(in the rows, 128 means zero)
Each row of R is roughly a mix of the hidden directions of one of several groups.
R (128 x 10):
[[ 96 114 139 179  92 139 130 111 121 175]
 [129 152 130  90 154 149 133 176 177 119]
 [159 149 136 100 178 124 105  85 105 138]
 [ 95 106 144  93 143 123 165 117 154 177]
 [ 84 131 118 178 147 153 151 132 165 149]
 [163 133 142  90 151 169 130 145 177 124]
 [ 88 150 108  83 102  90 145 108 131 104]
 [196 152  94 108 132 139 138 122  99 131]
 [138 145 148 119  67 132  85 161 127 112]
 [111  73 178 109  99 116 133 109 128 147]
 [115 151 167 171 169 125 104  97 129 153]
 [103 167  93 138 129 125 152  80  95 111]
 [146 152 145  82 116 107  81 121  87 121]
 [151 142  87 104 121 129  98 113 121  67]
 [ 80 116 136 111 136 152  82 175 134 133]
 [128 125  94 158  97 127 170 134 139  74]
 [ 68 118 154 136 159 150  90 125 123 150]
 [ 83 120 170 124 158 158 112 126 133 171]
 [165 104 159 117 140 130  69  93 133 132]
 [131 164 167 143  92 162 161 122 108  99]
 [153 138  83 141 104 163 183 130 131 138]
 [104 103  99  87 129  95 125 143 151 176]
 [ 78 137  78 155  99 128 151 129 136 104]
 [159 161  67 151 148 121 110 147 109 123]
 [ 89 179 123 148  89  99 131 156 123 121]
 [103 105 134 113 155  89 102  75 103 133]
 [110 123  59 158 133 102 143 153 111 130]
 [193 107 122 117 131 126  91 137  89 125]
 [145 167 161 117  87 176 118 145 149 128]
 [150 136 114 167 160  83 116  81 129 116]
 [156  79  91 150 110 103 149 158 110 144]
 [179 151 122 138 135  90 110 132 148 177]
 [106 124  87 163  71 118 116 158 126 118]
 [165 147 104  92 130 165 101  99 143  95]
 [133 116  99 133 108 139 149 137 108  54]
 [174 105 127  95 168 100 141 146  93 139]
 [110 167  94 142 136 143 147 131 191 118]
 [127 153 116 121 141 148 168  73  86 115]
 [111 141 131 111 139 163 189 134  94  99]
 [134 152 128 118  84 141 154 176 130  83]
 [130 111 139 137 142 144 205 135 116 100]
 [119 150 184  80 136 128 101 105 129 104]
 [102 144 127 154  88 181 167 121 138 143]
 [143 134 125 101 107 100 122 147 148  59]
 [113 165 136 107 138 112 106 137  68 164]
 [150  77 119 126 156 107  97  84 150 135]
 [106 112 101 113 131  88 169 118 164  89]
 [ 88 120 156 116 122 112 122 183  88 146]
 [152 151 131 161 117 111 170  73 108 124]
 [128 103  79 142 138 109  81 110 105  94]
 [151  80  94  97 151  87 132 103 134 127]
 [ 87 147 123 180 101 163 134  99 129 146]
 [125 117 160 113 143  84 104 129  83 169]
 [126 122 117 142 123 165 192 131 130  84]
 [165 150 126  89 163 165 149 106 155 112]
 [115  94 125 153  85 119 119 129  70 104]
 [140 141  92 105 158  86 114 124  94  87]
 [ 99 184 122  84 145 167 134 134 122 132]
 [143 136 164 137 116 187 149 133 111  85]
 [120  98 123 117 191  85 138 107 111 121]
 [166 138  74 132  86 123 131 157 104 112]
 [107 157 152 100 146 152 145 103  84 168]
 [125 159 148 139 154 102  93 174 168 133]
 [168 100 151 106 129 168 103 110 128 172]
 [136 125 121  86  92 121 189 146 146 145]
 [159  95  91 126 159 112  73 128 132 113]
 [148  72 135 153  95 112 122 127  89 101]
 [118  99 116 168 141 142 180 159 157 148]
 [ 73 139 169 108 113 117  97 115 140  96]
 [111 107  90 117 137  90 140 131 145  68]
 [165 179 121 119 169 130  85 129 114 121]
 [112 138 106 169  84 165 150 154 155 140]
 [155  98 120 152 115  95  89 145 178 124]
 [148 150 161 154 122 158  69 144 107 138]
 [127 136  97 115 119 107  85 171 156  87]
 [163  63 157 149 104 144 139 130 117 120]
 [104 165 178 133  98 167 153 118 140 116]
 [ 91 170 142  95 128 135 150 176 127 154]
 [185  93 144  96 126 140 100 115 104 106]
 [122 142 149 101  95 141 168 142 134 186]
 [119 181 133 145  71 126 134 153 108 148]
 [ 81 154 151 104 112 126 138 132 182 104]
 [106 148 147 139 151 120 196 159 133 111]
 [106 111 109 117 138 112  83 127 125 193]
 [ 71 126 126  93 103 120 169 154 144 131]
 [ 77 155 121 108  99 120  83  97 137 142]
 [143 122 157 152 144 104  81 113 149  78]
 [144  81 107 179 166 128 119 127 154 139]
 [111 140 175 132 148 133 165  97 142 176]
 [140 136 104 106 103 186 113 132 137  80]
 [171  93 159 100 158 111 142  89 123 119]
 [158 144 121  85  95 124 149 128  72 114]
 [127 102 135 189 134 153 138 105 172 113]
 [140 120 146 158 140 115  75  74 109 125]
 [122 117 175 105 165 112  93  86 120 146]
 [145 172 121 116 135 129  70  91 103 134]
 [ 85 151 151 117  90 162 126  92 154 146]
 [ 82  95 146  88 158 140 140 148 162 131]
 [119 129 105 148 151  69 145  94 143  93]
 [120 115 161 132 158 168 133 134 137  65]
 [118 164 124  82 154 164 161 147 121  98]
 [150 158 102  93 123 172  92 108 150 106]
 [114 115 122 139 129 144  93  91  89 183]
 [131 163  90 105 124 147  94 140 172  96]
 [183  87 144 128 141 116 107  97 136  94]
 [162 148 184 126 132 153 124 172 129 104]
 [175 101 129 140 102 175 153 144 153 106]
 [165 146  73 167 121 137 119 158 118 146]
 [181 104 102 138 171 103 128 147 104 148]
 [ 70  97 165 141 146 119 125  99 148 147]
 [145 131 163 101 150 179 146 138 162 159]
 [121  83 102 115 171 119  73 126 136 132]
 [129 123 149 123 176  85 175 157 137 134]
 [123 157  91 109 110 105 121 148 111  67]
 [145 122 110 117 145  71 157 101 158 160]
 [163 140 165 113 146 124 173 142 175 138]
 [197 142 144 111 141 143 128 172 127 128]
 [101  85 179 140 110 140 145 139 159 155]
 [ 88 138 130 151 146 100 149 110 137  67]
 [138 108 135 120 183 100 108  85 105 154]
 [ 97 148  99 191 114 144 109 158 137 126]
 [ 87 159  85 172 105 115 129 100 134 127]
 [ 56 127 127 140  93 131 143 122 151 104]
 [150 145 114 105 137 176 133 140 185 103]
 [139 142 195 152 160 143 161 135 123 118]
 [176 121 149  83 151  99 136 149 103 104]
 [ 98 147  74 135 164 102 130 100 112 101]
 [ 99 120 171 132 138 192 128 130 113 102]]

Which two rows in each list fit none of the groups? Every other row fits one group, some only roughly. Give them in the order they come.
    Z_140: [139 131  93 131  85 123 107 114  87 176]
    Z_716: [140 127 117 142 128 151 136 154 205 113]
    Z_955: [115 117 120 146 189 136 140  76 149 118]
    Z_427: [ 83 149 149 156 160 107  79 139 132 140]
    Z_696: [137 135 108  98 194  95 113 136 103 138]
    Z_409: [188  85 128  95 123 119 143 129 139  98]
    Z_12: [133 182 149 129 146 149  71 111 133 137]
    Z_281: [144 139 153 145 188 121  86 158 141 140]
    Z_605: [153  89 107 147  91 128 102 115 104  82]
    Z_592: [150 174 130 111 185 146 139 147 142 100]
    Z_925: [167  89 145 154 130 131 134 127 187 148]
    Z_219: [ 96 143 119 144 146  95 160 100  76 148]
 => Z_955 Z_696
    Z_8: [180 102 141 165 160 131 102 159 131 111]
    Z_945: [ 97 151 174 109 151 126 173 153 155 133]
    Z_374: [ 96  76 121 129 156  92 121  85 137 119]
    Z_953: [102 177 175 165 137 137 141 120 128 101]
    Z_864: [110 147 121 165 111 144  86 135  89  84]
    Z_446: [118 150 133 109 101 115 131 176 154 182]
    Z_168: [149  71 105 134 126 145 131  74 146 134]
    Z_961: [130 126  97 134 162  78  87 139  96 108]
    Z_442: [104 170 180 145 136 143 123 158 148 159]
    Z_197: [153 132  99 172 144 137  97  98 164  97]
 => Z_374 Z_197
    Z_162: [143 132 119  81 128 140  99 162 115  73]
    Z_338: [ 73 124 145 140 169 130  83 144 141 111]
    Z_759: [119 128 107 157 120  98 133  67  99 160]
    Z_428: [141 116 145 130 130 139 162  79  68 130]
    Z_502: [129 102 151 144 134 121 126  53 148 109]
    Z_78: [129 135 125 187 127 173 110 128 110  88]
    Z_542: [151 100  70  98 117 120 116 170 134 143]
    Z_316: [117 120 121 100  87 169 122 148  99 176]
    Z_599: [120 124  75 122 109  65 139 110 127 142]
    Z_528: [ 86 145 133 126  96 136 172  94 163 109]
    Z_577: [115 126 129 135 125 124 184  98 132  69]
    Z_884: [121 165 119 150 100 139  77 156 158 153]
    Z_70: [110 106 151 123 153 145 161  72 138 164]
    Z_911: [172  81 119 138 146 138  84 152 148 141]
    Z_13: [129 157 109 169 133  87  83 135 128  93]
 => Z_78 Z_884
    Z_811: [ 92 124 118  99 102 151 102 137 182 155]
    Z_311: [174 108 133 119 184 133 166 127 126 154]
    Z_674: [139 110  80  97 120  93 156 100  91 125]
    Z_875: [117  85 120 127  89 107 103 127 131 185]
    Z_486: [120 136 114 168 112 117 118  71  85 109]
    Z_357: [119 136 156 176 139 174 131 122 113 174]
    Z_527: [140 123  88 156 192 100 120 126 113 143]
    Z_382: [136 198 129 106 151 152 132 131 141  95]
    Z_702: [141 117 166 116 139 104  78  94 157 100]
    Z_422: [ 85 166 150 150 100 134 153 135 121  82]
    Z_72: [129 153  99 141 102 144 166 156  73 128]
    Z_142: [ 81 132  99 113  70 130 133 142  98 139]
    Z_335: [ 82 140 149 145 124 108  85 162 143  92]
    Z_14: [163 103 170 129 146 143 110 119  98  80]
    Z_516: [157 119 133  83 138 101  78 152 110 103]
 => Z_875 Z_14
    Z_42: [169 154 109 164 111  98 124 114 112  81]
    Z_915: [136  67 141 151 122  90 110 159 112 146]
    Z_448: [123 139 111 114 161  90 163 164 130  81]
    Z_296: [109 100 129 160 125 143 126  83 187 123]
    Z_697: [189 115  93 116 131 114 129 118  86 151]
    Z_133: [105 118 108 147 135 100 103 177 144 176]
    Z_241: [130 132 176 126 176 129 147 147 178 122]
    Z_974: [138 129 144 106 171 107 189 132  95 124]
    Z_939: [124 128 109 144 114 147  60 151  89 139]
    Z_17: [115 146 119 136 159 141 191 140 172 124]
    Z_223: [125 155 109 181 117 102  84 111  99 120]
    Z_649: [132  70 124 141 133 104 103 147 120  76]
    Z_155: [185  93 137 167 126 169 127 137 132 132]
    Z_461: [116 109 117 153  79 113  66 135 124 136]
 => Z_133 Z_649
    Z_615: [149 136 124  65 132 119 113 133 142 182]
    Z_959: [163  83 132 142 151 121 147  74 107 137]
    Z_99: [163 156 112 103  68 159 132 118 109 127]
    Z_456: [122  99 118 142 177 122 100  74 120 105]
    Z_171: [108 122 148 138 139 104 110 158 174 182]
    Z_645: [ 92 106 147 140 102 122 109 193 121 143]
    Z_376: [127 127 117 106 104 130 202 126 137  95]
    Z_676: [ 95 162 128 108 137  90  88 163 126 157]
    Z_536: [ 70 123 146 101 114 157 107  94 107 147]
    Z_21: [130  91 168 123 124 101  98 175 123 160]
    Z_472: [172  81 100  87 153 128 139 127 152 134]
    Z_728: [155  70 105 156 168 113 139 128 142 146]
    Z_597: [139 107 130 115 136 165  99 142 167 183]
 => Z_615 Z_536
    Z_263: [173 115  97 150  98 150 141 117 113 176]
    Z_606: [ 71 129 148 123  88 124 124 144 151  86]
    Z_125: [150 121 118 154  76 115 100 151  84 107]
    Z_412: [142  77 149 106 112  86 108 105  93 136]
    Z_477: [112 152 117 134 176  93  75 128 120 105]
    Z_802: [155 100 141 139 188 128 124  81 141 127]
    Z_797: [125 109 111 114 149  84 133  99 148 187]
    Z_891: [165 138 105 103 172  88 140 152  96 125]
    Z_866: [153 124 116 132 167  99 172 138 173 102]
    Z_82: [110 161 138 120 162 120 177  94  98 155]
 => Z_125 Z_891
    Z_782: [133 121 110 119  55 158 149 102 123 133]
    Z_43: [146 102 127 154 166  97  68 124 122 140]
    Z_830: [112  94 160 130 181 154 138  85 134 125]
    Z_778: [ 88 180 131 102 123  99 102 160 130 111]
    Z_944: [175 113 145 124 125 131 169  99  79 113]
    Z_924: [ 95 114 138 131 110 184 100 121  81 127]
    Z_729: [109 155 110 160 132 149 176  83 154 132]
    Z_758: [153  77 142 132 140  79 112 166 116 132]
    Z_392: [136 148 137 114 177  67 146 128 129 153]
    Z_643: [149 116  94  73 121  99 155 156 122 101]
    Z_430: [ 57 112 137 143 155 112 115 151 113 146]
    Z_709: [146 128 101 142 131 146 176 108 139  69]
    Z_423: [148 145 152  95 150 123  90 158  91 163]
    Z_916: [123  98  66 113 101  96 147 109 108 125]
    Z_192: [113 144 187 179 120 146 144 151 133 133]
 => Z_430 Z_192
    Z_169: [ 98 134 128 182 136 133 133  98 180 146]
    Z_964: [127 144  96 144 104 162 144  81 109  86]
    Z_124: [111 115  98  98 102 120 178  92 113 100]
    Z_798: [155 149 112 167 139  94  77 133 128  97]
    Z_504: [118 148 159 115 150 106 133 161 178 169]
    Z_725: [ 93 141 104 130 134 135 171 186 153 138]
    Z_429: [116 126 147 168 149 166 146 170 169 141]
    Z_750: [132 136 176 121 113 108  85 150 144 175]
    Z_845: [ 72 153 127 174 151 116 118 144 154 147]
    Z_919: [137  93 143 133 106  93  65 137 118 150]
    Z_706: [115 132 102  97 140 140 144 191 126 168]
    Z_703: [175 154 126 133 163 172 157 132 144 155]
    Z_410: [115 111 103 156 158 137 114 141 129 196]
 => Z_169 Z_750
    Z_391: [167 162  98 107 161 111 120  81 140 114]
    Z_992: [109 129 152 117 135 102 128  62 143  89]
    Z_399: [130 138 127 136 107 144  70 106 158 175]
    Z_733: [147 126 150 168 153 150  75 164 140 137]
    Z_71: [114  93  95 130 150 140 132 136 161 188]
    Z_872: [145 126  80 107 107  86 145 164 148 104]
    Z_757: [144 135  93 150 131 113 106 131 197 109]
    Z_538: [ 92 120  72 145 121 131 161 143 158 155]
    Z_690: [156 149 108 173 139 167 135 157 148 165]
    Z_878: [153 126 124 128  96 176  81 132 122 168]
    Z_386: [ 99  92 161 108 139 113 122 107 164 175]
    Z_189: [189 145 142 108 102 136  87 140 107 143]
    Z_228: [ 67 130 147 105 118 143 119 157 133 173]
    Z_621: [145 142  78 158 153 132 160 128 172 108]
    Z_604: [ 96 141 145 152 124 117 124 102 114 197]
 => Z_386 Z_621
    Z_51: [125 129 148 145 155 153 179 134 174 160]
    Z_810: [120 105  94 119  78  92 136 146 108  91]
    Z_49: [159  93  76 103 105 109 148 121 130  97]
    Z_74: [114 161 145 160 125 138 140 142 122  59]
    Z_710: [ 85 111 100 140 168  91 106 102 141 106]
    Z_29: [173 118  95 157 111  80 144 132 106 149]
    Z_708: [100  80 139 170 154 137  97 115 142 156]
    Z_345: [130 157 146 104 154 119  98 187 109 152]
    Z_618: [156 107  79 125 115  94 142  82 106 141]
    Z_799: [ 80 127 139 139  85 108 105 157 147  91]
    Z_198: [150  88 137 115 110 162 154 153 117  77]
 => Z_29 Z_708
